In the data rows, zero lies at 4.5, halfway between 4 and 5.
Here is a table of points, one per row:
[5 3 4 3 3 6 6 7 4 3 4 7 4 6 4 4 1 3 3 4 4 4 3 2 4 4 7 3 5 4 5 3 4 1 3 5 4
 3 6 5 2 3 5 3 5 5 3 4]
[3 7 8 7 1 5 5 4 2 1 6 7 5 7 3 6 5 2 8 2 3 6 8 6 5 2 5 3 5 4 8 4 6 6 6 6 4
 4 4 5 6 4 3 3 5 5 7 4]
[6 6 6 2 4 7 4 5 5 7 5 6 5 5 4 4 6 4 4 7 2 4 6 7 7 2 5 9 4 2 3 6 6 4 5 6 4
 3 5 9 3 6 3 4 4 2 2 6]
[2 5 4 4 7 4 1 6 5 3 3 6 7 1 4 6 4 5 5 6 5 7 4 3 7 5 6 5 5 3 3 3 6 2 5 4 4
 1 5 3 5 1 3 7 6 4 7 5]
[5 1 6 6 4 4 4 2 3 3 7 7 4 2 2 3 2 4 6 9 3 7 4 1 4 7 2 9 7 6 5 3 2 5 5 4 4
 5 4 6 6 4 6 5 2 3 4 2]
[4 5 5 4 6 4 8 5 7 6 4 5 3 2 4 6 2 6 8 8 5 6 6 3 5 1 6 4 0 3 4 1 4 8 3 8 8
 6 5 3 4 8 3 4 5 4 5 5]
[4 5 4 3 6 5 4 3 1 5 8 1 4 4 2 6 3 3 5 4 6 5 3 4 6 5 5 2 4 4 4 6 6 4 3 5 3
 3 6 5 6 7 5 3 3 5 3 4]
[3 4 4 5 4 7 5 4 5 6 4 4 4 5 5 6 7 1 3 7 3 5 6 4 4 6 0 2 5 4 3 7 4 4 3 2 8
 6 7 2 5 5 5 3 5 2 5 7]
[4 6 4 6 6 1 6 3 2 5 5 6 5 5 6 4 3 3 3 5 4 4 3 4 2 6 4 3 4 2 3 4 6 4 3 5 1
 5 5 5 2 5 3 5 5 3 4 3]
[4 5 4 3 4 5 3 3 6 5 3 4 6 6 5 5 1 5 5 3 2 4 5 5 6 7 4 6 1 7 5 7 2 7 4 5 1
 4 8 3 4 5 5 5 5 5 6 4]
[8 7 4 8 4 5 4 5 5 4 3 2 3 3 4 3 3 3 6 6 7 2 5 5 5 3 1 4 4 4 6 2 5 4 2 4 3
 3 5 5 4 2 7 6 5 6 3 5]
[5 1 5 3 3 1 7 3 5 5 4 5 7 4 6 5 5 5 6 4 7 3 5 3 6 2 4 4 7 7 1 5 4 5 3 5 3
 4 6 6 7 3 3 1 7 6 6 5]
[7 4 5 4 1 2 4 7 3 5 4 4 3 2 4 5 3 1 4 2 7 3 1 4 7 6 5 4 4 5 6 6 2 4 7 6 7
 6 4 4 5 6 2 8 5 2 9 6]
[4 6 5 2 4 7 3 1 5 6 3 5 5 4 7 4 4 4 5 5 3 4 2 4 3 0 6 6 6 3 6 5 5 4 3 1 4
 4 2 3 7 7 4 5 4 7 7 4]
[5 8 6 2 5 5 4 3 6 4 4 5 5 4 1 6 5 6 4 5 5 2 6 4 4 5 4 3 8 4 4 7 4 4 4 6 5
 7 5 5 2 2 5 6 2 3 7 1]
[2 4 3 4 2 4 4 5 4 4 6 6 3 5 4 3 6 7 5 3 5 4 0 6 7 4 3 5 4 2 5 3 3 5 3 3 4
 6 6 4 2 3 2 3 3 5 3 3]
[7 5 4 8 5 6 5 2 3 4 4 7 6 2 5 5 7 7 2 2 5 5 5 3 7 6 5 3 4 5 4 4 5 4 2 5 5
 2 4 4 3 7 5 4 3 4 5 2]
[4 3 5 4 5 7 4 5 5 6 6 3 7 3 1 4 5 3 0 3 7 4 6 7 3 4 3 6 3 3 4 0 5 4 7 6 4
 7 5 5 6 4 4 3 6 8 6 3]
[4 5 6 3 6 3 4 4 5 1 2 3 4 2 4 3 9 3 6 3 3 3 4 2 1 8 6 7 3 3 8 4 5 5 2 5 7
 5 8 8 6 5 4 3 5 7 5 6]
[4 3 5 3 4 5 3 7 4 3 4 2 5 2 8 4 3 6 5 3 4 8 6 5 3 4 3 3 6 2 4 4 2 4 5 6 4
 3 4 5 3 5 6 1 3 3 5 3]
[5 3 5 3 4 5 5 6 7 8 6 3 7 5 6 3 5 1 7 3 3 4 6 5 6 9 6 3 7 4 4 2 6 6 3 6 4
 5 1 4 4 3 3 8 1 7 4 6]
[7 6 5 3 6 2 4 6 5 6 4 4 3 5 5 8 6 2 3 2 4 7 5 4 5 2 5 5 3 8 4 2 4 4 4 1 4
 5 5 5 4 4 5 5 1 4 3 3]
[0 4 3 6 5 7 6 5 7 7 5 4 6 5 5 3 4 5 6 3 9 6 4 4 2 3 4 4 3 9 7 6 5 4 3 4 4
 5 5 9 5 3 4 7 4 2 5 4]
[5 0 5 4 3 2 5 4 6 4 1 3 2 8 5 8 6 8 3 8 4 3 6 5 6 6 4 2 4 3 9 4 8 3 6 4 3
 4 4 6 7 6 3 6 6 3 3 2]
[4 5 4 3 5 3 4 3 3 2 5 3 4 7 7 2 5 5 1 6 6 8 4 7 6 2 5 5 7 6 6 4 3 5 3 8 6
 6 5 3 5 4 6 7 5 5 3 6]
[5 6 2 7 3 4 6 2 7 3 5 3 5 3 7 6 5 3 5 4 3 4 5 6 5 5 5 6 3 4 3 6 2 3 6 5 7
 5 3 5 4 3 5 5 7 6 2 0]
[7 5 5 7 7 4 5 8 8 4 6 5 4 4 4 6 4 6 4 4 3 6 2 6 4 4 3 4 8 6 4 7 6 6 4 5 5
 3 8 4 4 6 3 5 5 7 4 2]
[3 6 4 6 7 5 6 5 3 5 2 5 1 5 4 4 2 5 4 1 5 3 8 3 5 5 4 7 7 3 5 5 4 4 4 5 4
 5 3 2 7 5 2 4 5 3 2 5]
[7 0 3 4 7 6 5 5 1 4 6 4 5 4 3 2 7 6 6 4 2 4 7 4 3 2 5 2 3 4 3 6 2 4 6 3 4
 5 5 4 6 4 4 9 5 5 4 5]
[5 7 4 5 5 5 9 4 6 3 4 5 6 7 4 5 5 5 6 4 6 6 3 5 6 6 5 5 4 1 2 4 4 3 6 3 3
 7 5 5 8 7 8 5 4 3 6 7]
[6 7 7 4 3 6 6 7 1 8 5 4 7 5 6 4 7 6 5 6 7 4 3 3 3 6 7 7 5 4 6 4 3 7 7 5 5
 1 5 2 6 3 5 4 6 3 2 3]
[4 5 8 3 7 4 5 2 5 4 5 6 3 5 6 0 3 4 5 3 4 4 4 6 5 6 3 3 3 7 3 4 7 2 7 4 6
 3 6 2 4 5 4 4 5 3 4 3]
[5 5 8 5 3 7 5 5 5 2 7 3 2 0 6 6 4 7 2 5 3 5 3 4 3 4 8 4 4 7 3 6 8 6 4 3 1
 8 3 4 4 2 4 5 7 3 4 8]
[4 6 6 3 4 2 3 7 6 4 4 6 5 5 2 3 7 4 3 5 3 3 4 5 3 4 3 4 1 6 4 6 3 3 1 6 4
 2 0 3 7 4 5 4 4 4 3 4]
[3 3 6 8 5 4 7 6 2 4 4 3 6 7 5 5 4 6 5 5 4 3 4 4 5 4 3 7 3 5 4 6 5 1 6 4 5
 5 4 4 2 6 5 4 2 8 6 6]
[6 4 3 7 3 2 2 3 5 7 7 6 0 4 4 4 4 6 5 3 5 5 6 6 3 5 6 5 4 3 3 6 6 2 4 6 6
 3 6 3 5 3 6 5 2 6 6 5]
[3 7 4 5 1 4 1 6 5 5 2 5 4 4 4 1 5 5 5 5 5 6 6 0 5 5 3 3 5 6 2 6 6 6 8 5 4
 7 4 5 5 7 4 4 4 7 3 4]
[8 4 3 3 5 4 5 4 3 4 2 7 8 3 3 5 4 4 6 6 7 7 5 9 4 6 6 4 5 5 7 7 5 4 4 3 4
 7 3 5 3 4 3 2 5 6 3 6]
[4 6 1 2 5 3 5 5 4 5 7 4 3 4 4 4 6 4 5 5 4 5 7 4 5 6 4 5 6 6 6 4 4 3 5 3 4
 4 3 4 1 6 6 3 9 4 8 5]
[4 4 4 6 9 5 4 3 5 7 2 5 2 4 4 4 5 4 4 5 2 4 1 5 5 4 5 1 5 5 5 4 2 6 8 6 4
 5 2 6 4 2 7 2 5 4 5 6]
[1 6 3 4 5 6 3 6 2 3 5 8 2 4 7 8 3 6 3 6 6 2 5 8 3 7 4 3 5 7 2 2 2 7 5 3 6
 3 4 9 7 6 4 6 4 7 5 6]
[4 4 5 7 3 3 1 2 6 6 4 1 8 7 1 5 3 6 5 4 4 3 4 6 3 4 8 4 7 6 3 1 4 6 5 2 8
 4 5 4 3 7 4 4 7 1 2 7]
[3 3 3 5 5 4 8 3 5 2 3 2 3 6 2 3 5 4 3 5 7 5 4 4 5 4 4 6 4 3 2 7 5 8 6 3 4
 0 3 4 2 4 3 5 2 6 5 5]
[4 1 5 5 6 5 2 5 6 3 6 7 5 5 7 5 6 2 5 6 8 1 4 6 4 4 7 6 5 4 5 5 5 6 5 5 3
 5 4 2 3 7 8 4 5 3 4 4]
[7 5 0 2 4 4 4 3 4 4 6 6 7 5 6 7 3 6 4 2 3 4 3 2 3 3 0 5 3 4 6 4 9 7 6 6 8
 5 3 5 6 1 5 4 3 3 4 8]
There is one direction along which these points spread out most. How far along it is each point below, from 0 to 99? The average is 50, and the first point in the table lies past the average. One standard deviation of the points above along it is 16.
[3 3 3 5 5 4 8 3 5 2 3 2 3 6 2 3 5 4 3 5 7 5 4 4 5 4 4 6 4 3 2 7 5 8 6 3 4
 0 3 4 2 4 3 5 2 6 5 5] 70
[7 0 3 4 7 6 5 5 1 4 6 4 5 4 3 2 7 6 6 4 2 4 7 4 3 2 5 2 3 4 3 6 2 4 6 3 4
 5 5 4 6 4 4 9 5 5 4 5] 55
[5 5 8 5 3 7 5 5 5 2 7 3 2 0 6 6 4 7 2 5 3 5 3 4 3 4 8 4 4 7 3 6 8 6 4 3 1
 8 3 4 4 2 4 5 7 3 4 8] 28
[4 5 4 3 4 5 3 3 6 5 3 4 6 6 5 5 1 5 5 3 2 4 5 5 6 7 4 6 1 7 5 7 2 7 4 5 1
 4 8 3 4 5 5 5 5 5 6 4] 56
[6 6 6 2 4 7 4 5 5 7 5 6 5 5 4 4 6 4 4 7 2 4 6 7 7 2 5 9 4 2 3 6 6 4 5 6 4
 3 5 9 3 6 3 4 4 2 2 6] 33
[4 1 5 5 6 5 2 5 6 3 6 7 5 5 7 5 6 2 5 6 8 1 4 6 4 4 7 6 5 4 5 5 5 6 5 5 3
 5 4 2 3 7 8 4 5 3 4 4] 37
[4 3 5 3 4 5 3 7 4 3 4 2 5 2 8 4 3 6 5 3 4 8 6 5 3 4 3 3 6 2 4 4 2 4 5 6 4
 3 4 5 3 5 6 1 3 3 5 3] 61
[5 6 2 7 3 4 6 2 7 3 5 3 5 3 7 6 5 3 5 4 3 4 5 6 5 5 5 6 3 4 3 6 2 3 6 5 7
 5 3 5 4 3 5 5 7 6 2 0] 61
[4 5 4 3 5 3 4 3 3 2 5 3 4 7 7 2 5 5 1 6 6 8 4 7 6 2 5 5 7 6 6 4 3 5 3 8 6
 6 5 3 5 4 6 7 5 5 3 6] 43
[8 4 3 3 5 4 5 4 3 4 2 7 8 3 3 5 4 4 6 6 7 7 5 9 4 6 6 4 5 5 7 7 5 4 4 3 4
 7 3 5 3 4 3 2 5 6 3 6] 36
[7 5 5 7 7 4 5 8 8 4 6 5 4 4 4 6 4 6 4 4 3 6 2 6 4 4 3 4 8 6 4 7 6 6 4 5 5
 3 8 4 4 6 3 5 5 7 4 2] 68
